(in the rows, 128 means zero)
which system made each run:
R, run 1 (10 x 22):
[[150 134 139 129 146 139 103  92 126 117 121 168  85 138 145 103  49 197
  122 133  94 131]
 [117 109  85 173 127 179 179 122 142 131 141 164 152 102 154 138 114 108
  181 148  87 162]
 [135 120 167 128 130 187 121 124 124 164 140  91 148 100  92 186 167 113
  116  78 161 161]
 [133 147 143  91 110 124  76  96 148 139 155 120 152 127 149  57 133  79
  104 132 179  95]
 [124 126 111 145 109  36 141 194  94 131 120 115 144 154 142  99 162 131
  152 139 131 113]
 [142 125 173 122 151 113 144 126 117 105  55 133  83 142 106 134 123 197
  118 104  91 106]
 [ 90 126  81 123 138 167 173  82 175  82 124 165 108 128 134 132  98 105
  125 168  91 115]
 [110 123  97 139 123 143 126 150 117 144 193 111 129 123  99 224 124 121
  111 125 143 174]
 [167 145 164 115 125 153  49 101 122 166 176 131 131 108 143  94  91 148
  117 109 154 139]
 [142 121 122 165 112 118 142 149 118 149 121 135 180 109 171  49 147 102
  190 152 126 128]]
F, run 2 (10 x 22):
[[156  82 170 124  95 108 100 163 139 138  97 141 150 211 168 117 139 131
  139 152 157 152]
 [146 128 156 125 142  71  98 153  83 133  73 143  96 158 110 150 134 181
  116  82 134 101]
 [130 146 127 141 130  85 152  92 107 132 154 150 102 128 139  98  58 157
   98  62  75 126]
 [ 78 144  56 138 102 135 170 137 121 130 171 107 114 120 110 107 120 103
  149  88  95  85]
 [101 159  90 115 150 182 114  91 142 121 169 110 123  58  87 156 132 102
  115 154 143 111]
 [145 112 142 135 109 167 110 122 163 138 166 108 177 111 152 105 131  91
  137 208 156 172]
 [149 107 171 123 131 112 110 177 128 129  74 117 158 137 136 131 205 130
  157 179 165 130]
 [162 127 196 112 164  82 131 110 131 108  71 158 115 143 154 133 129 182
   99 123 117 151]
 [119 104 119 139 103  94 180 140 121 119 104 138 105 202 151 110  89 161
  130  81  87 139]
 [ 90 143  65 139 138 142 141 126  90 131 120 136  84 126  85 175 107 143
  129  53 117 101]]
T, run 3 (10 x 22):
[[161  81 194 139 104 139  83 129 134 143  67 164 132 177 113 149 133 107
  119 123 149 106]
 [117 127 122 101 114  64 152 144 146 114 127 141 150 176 193  59 157 106
  138 144 133 114]
 [ 98 139 130 113 111 135 173 151 129 119 134  37 120 108  75 112 171 131
  126 114 116  98]
 [125 148 127 157 133 115 145  75 117 120 134 153  98  88  98 108  60 131
   97  97  68  93]
 [136 145  80 152 141 141 117 139 103 155 196 136 143  93 164 125  98 159
  168 134 125 184]
 [153 102 169 132 127 207  78 121 148 150 122 139 144 104 103 186 156 110
  139 153 157 138]
 [122 124 129  88 146 100 116  92 164  96 100 192 130 175 180 128 127 103
   97 158 158 129]
 [105 132 105  98 128  92 145 183 110 112 106  64 121 176 122 135 168 163
  128 126 170 141]
 [143 114 182 160 106 104 139 129 107 133  73 113 110 131  78 107 114 137
  113  89  91  81]
 [131 139 105 160 117  95 170 127 123 140 168 148 153 103 178  56 103 119
  162 122  76 136]]
R, run 4 (10 x 22):
[[138 126 141  85 131 140 100 105 140 139 140 111 147 177 173 116 115 133
   93 109 198 188]
 [137 103 129 131  84  95 138 145 123 155 144 138 149 199 185  75 111 117
  142  84 129 148]
 [129 112 160 139 104 118 177 146 117 147 117 125 110 146 122 114 142 142
  149  39  66 102]
 [ 94 137 117 126 116 159 160  94 147 111 122 124  95 100  78 115 125  95
  118  94  80  52]
 [ 93 155  69 136 132 112 108 135 114 117 165 133 112  84  75 173 136  93
  116 160 133  77]
 [149 154 118 123 157 119  49 144 100 132 148 131 110  93 111 148 119 180
  133 179 155 123]
 [163 115 138 146 145 152  99 129 135 122  94 155 150 118 166  97 116 159
  171 213 140 158]
 [145  91 173 140 136 145 171 137 153 124  87 128 170 143 158 157 169 124
  141 153 138 199]
 [125 116 176  89 117 133 160  93 164 124 129  91 143 168 144 123 134 107
   69  91 154 173]
 [106 134 103 124  93  70 149 117 123 136 170 119 134 172 149  89  91  92
   89  74 130 128]]
Y, run 5 (10 x 22):
[[130 118  88 136 145 136 137 118 117 119  96 147 126 173 174 121  71 178
  138 132 153 196]
 [154  97 147 135  91 162 107 184 117 169 148 119 133 168 153 111 147 164
  195 108 118 138]
 [141 120 156 135 129 170 109  93 136 167 157 193 134 104 138 160 135  92
  137  63 108 118]
 [108 138 113 113  96  95 129 105 151 135 200 127 158 131 148 100 124  49
   90 130 140 121]
 [105 141 152  95 116 105 138 138 132 111 119  59 109 126  66 135 169 115
   84 113 143  80]
 [112 174  89 134 188  92 142  96  84 105  73 124 114  85 112 119 107 163
  104 108 151 130]
 [125 137  83 156 132 112 135 169 110 112 118 118 130 113 143  83 119 171
  185 201 108 125]
 [147  97 153 135 134 195 108 130 152 119 109 170 101 130 118 177 126 161
  161 176  90 120]
 [151 107 148 123 120 141 101  95 156 138 158 172 146 168 181 138  77 119
  101 144 145 192]
 [152  95 193 122  74 110 119 166 132 165 151  80 157 177 130 117 157 109
  117  97 149 147]]
F, run 6 (10 x 22):
[[103 124 107 149 113 130 127 136 120 113 127 134  79 119  56 180 109 122
  113 128  82  62]
 [123 145 112 124 127 122 125 116 135 143 237 126 132 100 136 168 103 122
   99 130 115 175]
 [124 119 146 137  94 151 146 156 128 156 146  45 172 110 106  97 177  92
  142 118 156 138]
 [128 145 143 128 173  96 126  96 130 108  69 153 159  82 124 135 168  90
  102 164 174 122]
 [139 128 134  89 145 125 133 113 154 106 112 139 135 172 207  68 118 169
  139 154 145 170]
 [128  99 120 153 113 149 128 158 109 115  46 123  96 169  94 127 111 171
  161 139 113  96]
 [138 130 117 155 153 120 119 114 107 135 152 203  97 111 130 195  86 158
  125 104  82 142]
 [125 115 142 120  82 161 149 141 138 167 207 103 129 145 137 118 133 117
  146  55  92 132]
 [102 133 129 132 113 120 119 115 128 130 124 113 138 104  63 158 160  50
   89 115 154  72]
 [128 160 114  94 150  95  98  94 140 122 174 125 156 116 169 104 118 111
   87 162 185 166]]
K, run 7 (10 x 22):
[[108 116 140 120 102 197 186 124 164 132 177  62 131 112 105 133 140 121
  131 116  92 154]
 [143 107 134 167 107 135  70 113 115 152 129 136 153 131  90 176  89  79
   86 146 182 145]
 [154 154 136 100 175  93 102 147 106 138 152 142 135 112 184 128 155 193
  146 132 152 180]
 [132 118 148 143 114 138 156 136 125 137  67 105 160 121 139  44 169 109
  174 113 133  98]
 [104 122 104 113 137 111 119  98 150  94  94 208 101 155 131 154 122  89
  109 146 121  72]
 [ 98 146 120  77 132 134 174 132 151 101 177  66  92 146 123 141 128 176
  101 112 104 150]
 [142 107 135 191  80 130 111 133  95 156 125  85 139 129  70 118  63 114
  106 120 131 129]
 [152 138 116 152 157 107  92 135 105 147 167 206 129  97 162 163 114 156
  157 141 105 149]
 [128 125 153 113 131 179 171 134 151 143 135  99 162  92 153  97 202 116
  178 109 121 143]
 [119 114 134 122 119 135  94  89 148 120  80 156 147 147 113 136 131  52
   89 145 189  97]]
Y, run 8 (10 x 22):
[[111 156 123 117 121  88 116 116 150 107 189 109 135  89 105 118 127  87
   82 198 126  99]
 [125 134 160 118 139 117 125 120 137  91  82  73 116 116  70 144 131 145
   77 186 151 122]
 [140 131 121 152 171 101 138 129  97 111  45 125 139 129 141 126 113 179
  127 153 162 181]
 [147  97 132 157 124 144 157 169 123 134  93 142 145 147 171 101 146 168
  204 152 102 157]
 [134  84 142 138 110 196 142 117 160 142 133 194 120 159 155 160 123 116
  165 103  82 132]
 [119 116 124 100  93 136 120 107 159 149 204 147 132 178 163 138 103  90
   98  84 133 149]
 [121 141 156 103  95 111 111 136 117 159 177  67 126 132  93 119 147 110
   90  57 150 106]
 [113 174 107 142 162  92 125 107  82 138 117 115 134  54  87 124 146 109
  107  81 150  95]
 [100 166  74 139 154 100 150 131 125  94 118 118 137  68 120  91 144 120
  149 200 124  96]
 [121 118 122 117 142 162 123 126 157  78  78 135  92 133 108 137 119 163
  138 215 111 100]]
M, run 9 (10 x 22):
[[123 145  98 116 149 144 109 120 103 148 176 113 118 125 125 188  98 165
   99  86 164 193]
 [146 129 133 129 109 136  53 141  93 161 121  85 142 142 106 102 116 132
  119 120 208 129]
 [131 147 122 111 124 102  80 132 125 142 132 161 149 113 155  64 169  85
  158 138 158  62]
 [103 121 135  81 114 147 174 136 183 101 136 126 122 148 159  92 185 117
  159 150  92  91]
 [108  96 145 139 102 131 178 110 167  91 111 139  97 162  97 158  94 115
   93 148  65 111]
 [133 139 118 154 155  70 146 125 103 109 139 146 103 120 124 171  74 184
   95 142  90 168]
 [160 135 145 167 155 140 119 141  84 152 106  88 153  80 116 127 119 184
  147 127 150 188]
 [139 135 121 148 141 175  94 100 113 170 120 148 174  75 129 125 150  75
  150  97 182 133]
 [ 99 131  95  69 121 156 113 126 156 136 169 133 136 164 167 133 170  90
  134  98 179 126]
 [115 101 141  96  74 112 118 147 152 114 119 103 109 216 122 103 120 113
  103 129 138  88]]
J, run 10 (10 x 22):
[[129 135 111 122 121 106  94  92 123 118 130 114 128 166 133 104  52 128
   68 140 180 157]
 [139 129 111 142 117  81 111 195  77 144 107 106 124 156 136  94 143 181
  173 117 139 116]
 [152 124 166 119 148 166 131 107 147 134 112 194 117 104 166 102 152 151
  179 110  77 101]
 [100 120 110 112  97 173 142 117 186 117 209 127 131 121 129 143 131  77
  124 182 104 123]
 [107 130 140 127 125  97 139 140 111 125 127  83 110 128  57 201 144 122
   69  92 142 123]
 [163 153 156 141 156  95  92  86  98 137  98 124 146 103 140  84  80 157
   92 122 166 162]
 [128 127  86 159 120 118 138 172 107 142 122 126 166 119 167  72 150 127
  201 164 140 136]
 [106 108 124 119 143 173 172 119 151 114  80 182 112 139 136 161 172 114
  164  95  95  98]
 [113 118 129  94 106 166 119  84 181 103 167 128 107 172 128 143  76 112
   75 158 133 138]
 [133 128 137 136  99  71 103 185  91 140 155  69 112 157  85 156 121 164
  102 125 139 131]]
T, run 11 (10 x 22):
[[ 92 126 105  82 110 127 157 142 142  99 103  68 108 197 121 109 135 139
  110 109 162 121]
 [122 129 123 151 103  85 127 157  95 124 110 115  85 144  79 113 102 153
  125 106  82  60]
 [161 141 156 151 115 108 132 132 117 154 185 124 139  86 155  60 105 159
  155 122  70 132]
 [129 122 128 157 118 186 138 112 157 136 176 108 165  65 113 133 130  86
  142 188 117 152]
 [110 150 111 103 179 137 116  81 145 108 136 181 122  92 128 194 142 104
   93 139 149 130]
 [126 134 107  97 159 126 107 119 107 124  99 124 116 173 150 156 106 177
  103 102 192 185]
 [144  88 138 160  98 118  98 172  99 141  50 133 127 186 108 133 127 135
  153 125 156 108]
 [142 117 170 118 111  90 151 147 142 130 113 150 141 145 171  59 174 121
  165 117  89  87]
 [ 98 131 124 115 101 146 202 126 167 113 171  59 137 111 120  87 143 109
  128 137  87 129]
 [ 99 151  97 147 134 126 146 100 121 118 172 131  95  80  72 176  93 115
   92 111  84 103]]
M, run 12 (10 x 22):
[[104 107 128 109  87 178 148 131 192 113 167 122 135 138 131 113 156  77
  149 183 100  99]
 [111 110 156 113 113  80 157 128 162  94 139 137 106 161 102 188 133 106
   68 158  92 115]
 [137 143 136 137 155  61 159 118 115  94 102 107 120 130 134 114  81 182
   83 157 115 173]
 [138 132 107 194 155 123 148 140  73 140  67 117 154  77 110 120 123 150
  163 124 138 154]
 [133 137 124 126 164 184 118 103 116 162 114 171 144  92 153 148 161 121
  164  55 156 142]
 [112 111  97  95  97 202 104 115 157 148 172 124 129 179 153 129 110 106
  133 100 166 147]
 [126 107 135 119  69  85  79 166 127 140 163 122 114 195 111 135 118 104
  104 134 137  85]
 [148 150 173 108 123  50 124 138 133 116 150 123 121 118 147  57 137 154
  117 152  86  92]
 [114 140 128 154 135 139 196 122 145 103 115  95 136  64 109  87 142 128
  151 167  70 115]
 [104 134 116 136 169 161 166  95 134 108 104 149 111  84  89 211 141 121
  110 114 110 136]]
J, run 13 (10 x 22):
[[120 104 122 160 154 154 151 127 122 116  73 168 115 117  89 227 139 128
  131 128 113 135]
 [135 118 130 112 134 166 121  91 146 133 148 120 140 161 162 142  78 144
   93 127 167 215]
 [139  94 133 157  70  98 106 189  97 168 132 106 149 186 122 124 133 111
  148 100 155 132]
 [147 137 157 109 153  78 123 114 122 135 122 210 117 134 180 118 149 137
  136  73  99 103]
 [107 146 112  93 101 146 152 105 172 119 198 101 131 121 155  50 123 101
  132 136 102 103]
 [ 97 139 108 143 118 108 129 142 111 113 119 110  95 103  47 162 138 111
  111 127 106  54]
 [137 173 130 107 191 133 105  80 120 108 115 127 109  75 126 132 100 185
   94 144 148 153]
 [140 113 118 159 110 176 116 160 118 149 119  68 168 111 118  98 136 133
  171 177 167 162]
 [137  94 146 155 146 129 135 146 124 132  63 191 143 137 132 198 176 110
  154 129 134 135]
 [124 112 144  91 123 140 157  92 180 115 145 138 141 178 188 121 112 117
   95 125 137 188]]
K, run 14 (10 x 22):
[[156 128 166 118 147 122  56 126 137 120 132 158 118 110 106 184 135 139
  104 198 148 120]
 [147 120 162 113 132 117 158 152 153 111 128  83 152 131 167  86 152 172
  144 196 123 183]
 [124  85 126 179 108 106 156 154 115 119  40 139 153 161 111 138 138  91
  141 155 139 120]
 [117 121 126 106 160 103 168 110 139 106 109 189 102 170 171 176 120 157
  110  87 103 159]
 [ 98 131  87 129 105 156 182 118 122 141 146  74 133 147 130  91 104 125
  129  53 130 154]
 [129 135 101 151 115 130  65 118  84 164 138 164 112 124  92 154  89 107
  118  70 151  88]
 [146 164 143  86 147 139  94 119 136 145 212 141 114  88 166  96 140 169
  149 112 103 122]
 [125 126 143 138  95 152 116 138 144 138 138  84 161  87  98  78 166  74
  149 175 139  81]
 [139 127 164 115 152  91  91 119 147  97 107 169 120 119 112 180 148 117
   89 203 138 108]
 [127 130 147 111 145 111 187 136 150  91 114  71 136 132 148 104 136 180
  119 177 115 187]]

runs to name:
run 15 (2 x 22):
[[139 151 165 120 123 107  81 113 134 125 135  97 142  78  92  84 146  97
   98 178 151  78]
 [128 151 115 140 154  36 129 152 106  99  95 127 147 108 137 104 149 135
  122 199 149 124]]

R
run 16 (2 x 22):
[[144 119 130 167 138 169 162 114 110 167 134 145 148 104 159 124 109 147
  166  61 102 187]
 [108 101  88 153  79 174 134 143 142 159 179 142 155 137 135 128 135  57
  170 120 123 115]]

Y
run 17 (2 x 22):
[[131 120 156 125 104  90 114 135 117 142 123  63 160 155 104 128 136  97
   71 115 194 156]
 [114 161 102 122 140  55 129 113  96 127  94 133 145 119 145  56 139 100
  115  93 164  87]]

M
run 18 (2 x 22):
[[157  82 174 159 100 128 108 155 129 122  85 139 105 177 100 159  93 163
  124 167 100 126]
 [155 122 152 131 135 104 140 145 132 137 190 150 125 133 174 154 111 181
  135 138  79 191]]

J
run 19 (2 x 22):
[[162  87 180 172  75 142 116 125 145 139 132 136 131 143 112 102  77 117
  129 164  77 112]
 [128 101 150 136 125 102 129 143 133 135 145 155 139 155 121 235 145 103
   88 124 139 174]]

Y
run 20 (2 x 22):
[[147 128 130 160 131 126 110 101 109 148 173 170 110 120 131 167  50 157
  104  98  95 166]
 [137 146 110 149 139 187 139  99 124 160 174 139 150  64 160  85 111 132
  177 100 105 153]]

R
run 21 (2 x 22):
[[154  89 169 158 126 107 105 139 117 150 103 173 152 158 130 209 134 109
  106 123 152 173]
 [132 109 150 112 114  85 127 140 128 148 106 143 170 179 172 117 173  80
  120  89 182 143]]

T
run 22 (2 x 22):
[[143 124 149 182 138 149 172 127 109 132  92 115 128  66  99 104 122 161
  166 120  66 123]
 [128 117 123 159 140 163 180 101 149 132 156 180 143  93 164 144 113 120
  156 128  66 169]]

T
run 23 (2 x 22):
[[131 141  89 146 145  89  79 179  76 149 148 147 127 110 115 185 152 143
  149 138 159 126]
 [175 119 216 110 138 156  92  99 136 150  89 125 146 124 145  93 144 142
  120 102 159 144]]

T
run 24 (2 x 22):
[[110  97  99 150  84  87 159 158 127 120 151 145 106 201 134 154  84 129
  119 124  84 133]
 [148 125 170 129  93  88 105 178 108 172 202 101 137 125 118 143 165 126
  129  91 111 118]]

T
run 25 (2 x 22):
[[101 172 108 103 167 112 186  68 135  98 123 136 109  95 149  80 113 140
  108  81  97 114]
 [ 92 128  61 145 133 181 157 141 108 109 101  96  90 129  82 157  99 169
  151 123 117 124]]

M
run 26 (2 x 22):
[[116 140  86 116 132 185 129 134 142 124 130 123 133 107 162  54 145 145
  202 162 126 106]
 [109 101 129 119 124 187 129 140 160 110 107 149 102 133  88 195 169 111
  148 160 109  83]]

J
run 27 (2 x 22):
[[149 134 159 136 153 122  82 134 106 144 135 179 101  91  95 205 146 150
  127 112 108 102]
 [128 150 118 103 142 186 114 105 165 108 157 108 129  82 144  72 125 149
  156 206 125 122]]

R
run 28 (2 x 22):
[[125 153 156  93 158 191 147  83 153 104 107  97  96  87 112  93 125 177
  126 119 102 112]
 [116  86 102 174  96 140 160 122 159 107 123 163 141 154 131 149  84  84
  130 197  95 142]]

F
run 29 (2 x 22):
[[110  87 109 138  72 130 107 156 133 132  95 117 135 208 109 131 121  81
  124 136 169 103]
 [135 132 146 101 130  49 118 149 120 128 168 163  97 177 156 163 124 163
   97  94 105 134]]

K
run 30 (2 x 22):
[[129 132 139  85 145 177  84 154 117 135 117 114  85 139 105 173 168 183
  146  98 150 107]
 [157 159 126 138 157 126  85  75 108 152 138 180 142  84 172  72  83 135
  132 105 144 137]]

Y
run 31 (2 x 22):
[[108 124  77 162 123  67 139 123 119 118 136 167 158 142 144 149  97  72
  102 165 149 151]
 [125 159 110  84 154 156 109 149 107 144 141  86 124 117 152  99 167 190
  165  94 170 145]]

F
run 32 (2 x 22):
[[135 114 105 181 106 115 178 140 108 144 120 129 154 135 165  62  90 137
  172 113  94 157]
 [101 118  70 151 123 156 157 124 123 136 132 195 106 136 140 147 113 114
  173  78  81  97]]

J
run 33 (2 x 22):
[[124  94 140 100 107 167 140 157 159 109  77 120 116 192 149 101 159 151
  173 153 126 108]
 [138 109 143 140 143 124  99 125 120 112  87 171  86 150  92 211  95 161
   99 141 117 122]]

F
run 34 (2 x 22):
[[140 126 169 121 169  91 158 157 114 118  78 116 141 121 130 183 194 165
  124 131 144 174]
 [122 131 141  80 138 157 136  73 168  93  99 110 112 169 148  92  90 144
   86 136 156 148]]

R
